Each row is where one point has got to under a steady rotation. How many steps took it there?
The counts run from 0 to 829.
[130 161 145 159 119 174  87 110  91 147 139 138 129 105 141 146 144 103
 173 154 120 131 121 122 161 110 131 131 107 114 132 128 151 185  90 142
 150  80 129 103  95 124 137 156 106 147 118 119 140 157 142 117  72 139
 119  86 167 128 116 112 128 152 152 192 119 106 182 125 134 160 141  99
 145  79 110  72 131 150 162 147]	737
[129 147 135 185 101 152  93 112  62 148 134 133 126  86 123 144 132 136
 177 141 126 137 110 125 127 102 127 124  92 132 145 112 133 133 145  96
 127 112 130 102  96 126 153 124 132 117 132 129 127 141 117 104 131 172
  95  69 181 145 167 119 149 155 149 198 103  99 134 145 126 158 138  94
 127 116 152  81 112 157 192 127]	260
[113 138 122 196  98 131  68 117 104 120 121 144 126  74 164 130 158 141
 142 137 136 146 106 142 160  87 119 139  93 118 143 105 133 146 114  82
 155  91 133 114 106 102 124 126 154 134 121 116 174 130 105 144 161 156
 111 102 202 120 168 112 148  95 123 168 150 100 120 127 117 143  84 123
 156 139 147  90 132  84 137 132]	668
[106 182 162 184  97 159 102 104  74 137 157 108 126  76 130 153 135 121
 146 152 118 122 127 114 152 117 100 118  95 127 148 134 149 150  90 119
 149  58 138 106 105 118 122 143 108 136 132  97 163 161 137 128  98 129
  83 101 176  91 142 126 118 144 147 168 135  81 167 117 101 161 134  99
 115 108 120  98 128 149 131 134]	162
[136 140 135 186  95 168 100 122  64 127 150 121  95  92 107 157 137 153
 170 119 126 137 132 104 139  94  82 107  94 116 139 132 127 137 137 113
 139  87 120 116 114 132 135 158 107 117 144  94 140 161 121 149 118 155
  88  71 180 112 169  97 148 167 134 177 114  91 120 134 121 141  92 117
 118 126 114  95  99 163 158 116]	142
[113 156 122 203 106 145  90 117  85 138 149 135 116  65 138 135 130 139
 142 144 131 169 134 118 131 120 106 146  95 114 172  94 135 106 120  74
 159  93 144 134 108 107 134 125 128 115 126 136 144 136 104  96 173 132
  83 125 175 113 158 116 135 142 134 198 132  70 146 101 124 130 111  81
 147 139 131  93 138 120 136 130]	684
[128 145 124 188 123 153  69  91 104 117 134 151 117 108 136 133 148 135
 170 140 149 127 131 136 151  90 125 148 152 105 133 136 156 186 135 118
 153  90 129 127 119 108 123 187 113 158 132  91 165 156 144 129 120 162
 131  91 150 122 163  69 148 104 173 177 134 105 135 143 138 147 108 108
 158  90 136  79 116 124 160 145]	55
[138 120  96 214 100 158  69 111 116 111 133 155  90  86 144 127 161 161
 148 140 151 151 125 126 126  86  96 141 136 121 142 115 138 154 144  84
 148 101 119 141 129 103 132 156 127 127 154 101 156 135 112 138 170 156
 142 114 170 113 181  86 156 112 156 190 145  96 118 129 126 123  88 122
 151 123 132  96 118 116 146 123]	511
[131 134 115 183  81 170  80 112 134 107 122 146  86  69 170 135 181 127
 138 169 115 137 121 108 163  95 105 134 119 118 139 107 147 187  93 103
 161  80 127 130 115  87 125 146 143 152 139 113 164 120 130 146 141 131
 149 134 185 103 154 125 126 100 142 176 165  99 158 125 132 141 117 127
 141 121 115  99 136 100 118 122]	490
[129 154 147 170  86 174  90 123  84 126 140 113 106  83 130 155 154 135
 175 123 116 113 119 116 172  85  93 132  97 110 120 140 123 161 106 130
 147  71 121  95 116 130 122 169 125 142 132 100 162 160 116 160  86 138
 103  76 186 110 144 100 143 139 129 162 124 107 129 130 108 146  84 133
 131 114 117  79 113 139 134 118]	151
[122 152 141 145 120 166  82 130  95 133 125 142 110  97 144 149 154 112
 157 143 102 146 128  99 187 105 121 126  82  79 147  96 129 163  91 126
 174  98 139 119  85 125 126 150 125 141 104 143 145 135 133 130 111 136
 107  96 184 136 117 113 123 158 111 187 112 106 168 112 152 159 107 102
 159 116  88  65 136 113 140 140]	581
[110 142 138 186 108 150  81 104  95  97 126 146 101  97 138 151 148 142
 134 152 123 133 139  98 162  98 106  84 114 111 156 121 162 180 122 103
 159  88 141 144 102  96 121 148 119 135 133  89 167 124 166 156 155 170
 113 109 176  99 183 127 118 115 138 162 155  90 147 135 143 159 127 107
 128 141 105 118 120 113 155 136]	478
[138 121 102 178 108 154  68 130 103 132 119 158 105  79 152 137 160 129
 165 134 127 161 120 133 161  91 126 156 101  99 140  92 120 141 137  86
 158 115 132 115 109 112 142 148 151 133 119 143 138 125 103 116 162 155
 127 101 192 150 154  99 162 126 122 205 118 103 126 131 144 140  86 111
 173 126 134  70 132 103 155 137]	393
[137 124 114 181  89 167  87 120  91 123 122 146  83  80 141 134 140 149
 165 152 113 151 115  85 129 103 112 127  92 114 160  84 124 133 138  80
 140 129 131 125  99 112 156 120 141 110 135 145 118 111 115 113 165 166
 120  96 178 142 177 128 140 152 147 207 116  96 149 132 147 142 137  99
 127 134 132  85 122 139 170 109]	107
[114 163 147 165  80 181 106  98  96 120 137 129 100  70 144 156 152 111
 160 174  94 109 133  92 158 108 110 113 115 127 143 123 160 179 101 127
 150  69 142 113 107 105 134 148 130 153 132 108 156 132 154 126 107 140
 112 110 180 105 159 145 108 130 153 171 144  92 172 137 122 171 163 105
 114 112 117 104 127 138 142 124]	467
[136 112 110 195  89 166  85 120 101 105 120 154  73  86 133 148 161 149
 147 149 122 150 132  90 137  88  93  92 112 125 152 101 147 169 141  96
 144 106 126 141 110 100 143 135 130 121 149 107 140 110 140 142 165 169
 137 111 186 110 186 139 134 138 145 190 144  92 141 144 148 152 124 113
 122 141 108 113 116 131 165 122]	782
[151 127 119 180  86 180  91 144  90 150 141 131  93  81 140 139 160 128
 163 136 114 157 108 106 141 105  87 132  76 125 133 106 111 143  98 115
 148  90 108 100 107 128 147 122 122 112 140 129 124 147  97 129 110 121
 117  95 196 114 127 122 144 177 123 206 117  99 150 113 121 136 103 123
 131 114  97  80 128 152 139 109]	127
[111 156 143 166 121 151  94 120  57 134 138 142 125  93 115 162 125 121
 171 130 119 144 139 114 162 105 130 120  89  95 160 111 143 133 150 102
 159 107 153 120  93 123 135 156 133 135 112 130 140 140 141 100 141 170
  78  80 175 147 164 111 139 152 129 191  98  92 140 136 143 160 114  84
 149 127 122  76 123 133 179 147]	568
[138 133 125 176 107 173  88 122  78 126 143 130  88  94 121 142 129 155
 185 119 120 148 121  89 134 101 100 138  94  86 153 103 111 119 140  93
 145 121 127 135 109 133 139 158 119 119 129 129 124 143 110 120 139 160
  97  76 158 140 163  81 149 167 144 199  92 104 137 125 144 124 102 100
 136 121 118  67 104 145 164 114]	416
[109 154 134 187 112 156  88 111  89 104 154 123  90  91 123 152 140 158
 149 126 127 142 147  91 161 101  83 128 115  83 161 115 136 136 122 102
 167  84 142 151 118 116 107 177 110 134 131  96 164 143 133 149 152 139
  88 113 157 101 171  81 129 135 137 167 131  81 133 110 136 123  82 104
 133 138  99  94 115 116 122 125]	21
[115 141 113 193 111 159  78  97 116 100 134 155  91  90 141 139 146 146
 153 156 129 143 146 100 147  99 112 141 145 100 157 104 158 166 141  89
 161 104 147 159 116  90 122 173 127 146 134 108 159 122 149 124 180 162
 128 125 150 120 183  97 126 101 165 184 144  90 145 130 148 134 122  95
 147 125 124  99 126 103 142 136]	203
[116 159 157 167 102 172  95 103  68 113 139 117 108 105 120 153 127 141
 181 139 116 108 127  91 154  97 105 111 100 101 148 135 136 157 125 124
 138  94 133 126 104 130 124 164 109 141 132 100 153 148 148 142 100 174
  94  63 159 122 171  97 128 153 153 163 108 102 149 142 134 158 136 109
 113 107 117  84  98 155 166 117]	446
[135 140 135 180  94 170  98 122  68 126 150 117  91  90 109 150 143 155
 174 118 125 127 127 101 143  89  81 109  98 110 134 134 121 141 138 114
 138  88 122 115 116 134 133 160 115 121 144  98 147 154 125 148 111 155
  96  66 179 113 170  93 150 157 136 173 109  95 119 136 121 138  91 124
 115 125 117  88 100 158 155 111]	143
[127 156 142 155  83 176 112 131  79 148 137 126 112  69 133 161 150 106
 172 145  89 131 127 103 166 108 112 124  71 119 141 103 131 137 104 111
 157  85 142  97  99 124 144 126 144 134 118 143 134 135 122 111 114 131
  95  97 203 129 136 148 128 166 114 192 111  92 162 124 129 168 129 100
 133 124 115  81 130 140 150 125]	282
[131 148 124 190  98 168  74  99 124 114 141 132 105  92 164 131 163 141
 150 152 133 126 115 121 153  93  98 147 132 116 128 134 148 194  89 124
 155  68 113 126 119 107 116 170 112 150 143  87 172 155 129 159 101 132
 143 110 163  98 147  89 137 107 167 168 156 104 152 125 113 138 113 130
 136  93 119  90 119 122 124 125]	336
[119 131 119 198  91 140  82 115  93 123 122 150 116  69 146 143 162 138
 150 134 136 138 123 143 151  84 113 129 113 130 140 112 143 147 148  83
 151  87 137 110 119 101 128 143 158 137 134 113 173 129 116 131 164 160
 114 102 204 122 185 120 158  97 129 178 147  92 111 144 119 152  87 120
 153 138 154 101 129  98 158 134]	665
[130 148 122 186 117 168  83 123 106 127 156 137 103  88 134 151 166 125
 154 139 134 149 148 122 165 104  92 146 125 100 132 127 142 166 100 127
 173  66 129 131 122 111 113 183 107 147 133  98 159 165 123 134 112 111
 120 123 170  96 123  85 136 131 139 183 138  89 148 105 124 129  80 116
 157 105  93  83 134 126 112 142]	31
[129 127 116 184  94 159  84 118  89 120 125 142  85  81 142 134 137 155
 162 147 112 155 106  89 135 102 109 127  84 108 163  81 118 130 129  81
 141 131 126 132  97 114 150 117 135 109 131 141 124 113 110 115 169 172
 118  94 175 141 178 120 139 151 142 202 114  99 149 130 152 137 135 102
 129 134 126  85 117 128 170 107]	108
[115 162 150 162 102 175  96  90  88 121 134 136 111  98 136 149 130 125
 173 166 109 111 125  90 145 109 128 114 115 113 155 120 156 176 123 124
 138  99 139 124  97 112 139 155 116 146 124 112 145 135 160 116 110 174
 115  80 155 136 169 120 118 141 170 181 118 100 173 149 142 167 169  94
 119 101 130  84 115 150 180 127]	747
[135 133 104 195 121 155  57 107 131 112 126 161  99 101 166 122 166 142
 143 152 136 159 119 122 155  96 113 153 128  94 145  95 139 177 100 100
 163 100 126 142 110  96 124 156 121 141 127 110 159 132 121 137 154 142
 150 125 163 121 147  85 139 101 153 192 148 106 154 112 148 127  99 114
 168 107 117  82 137  91 131 139]	212
[125 155 134 165  98 177  87 127 104 118 140 121  88  85 150 147 161 131
 148 148 102 141 130  86 172 104  88 122  89  88 143 112 126 167  76 124
 173  77 126 132 105 118 118 156 113 137 127 111 154 143 127 152 107 116
 117 118 180 100 128 109 116 157 125 173 136  94 171  99 132 139 102 120
 134 115  75  91 129 124 106 115]	308
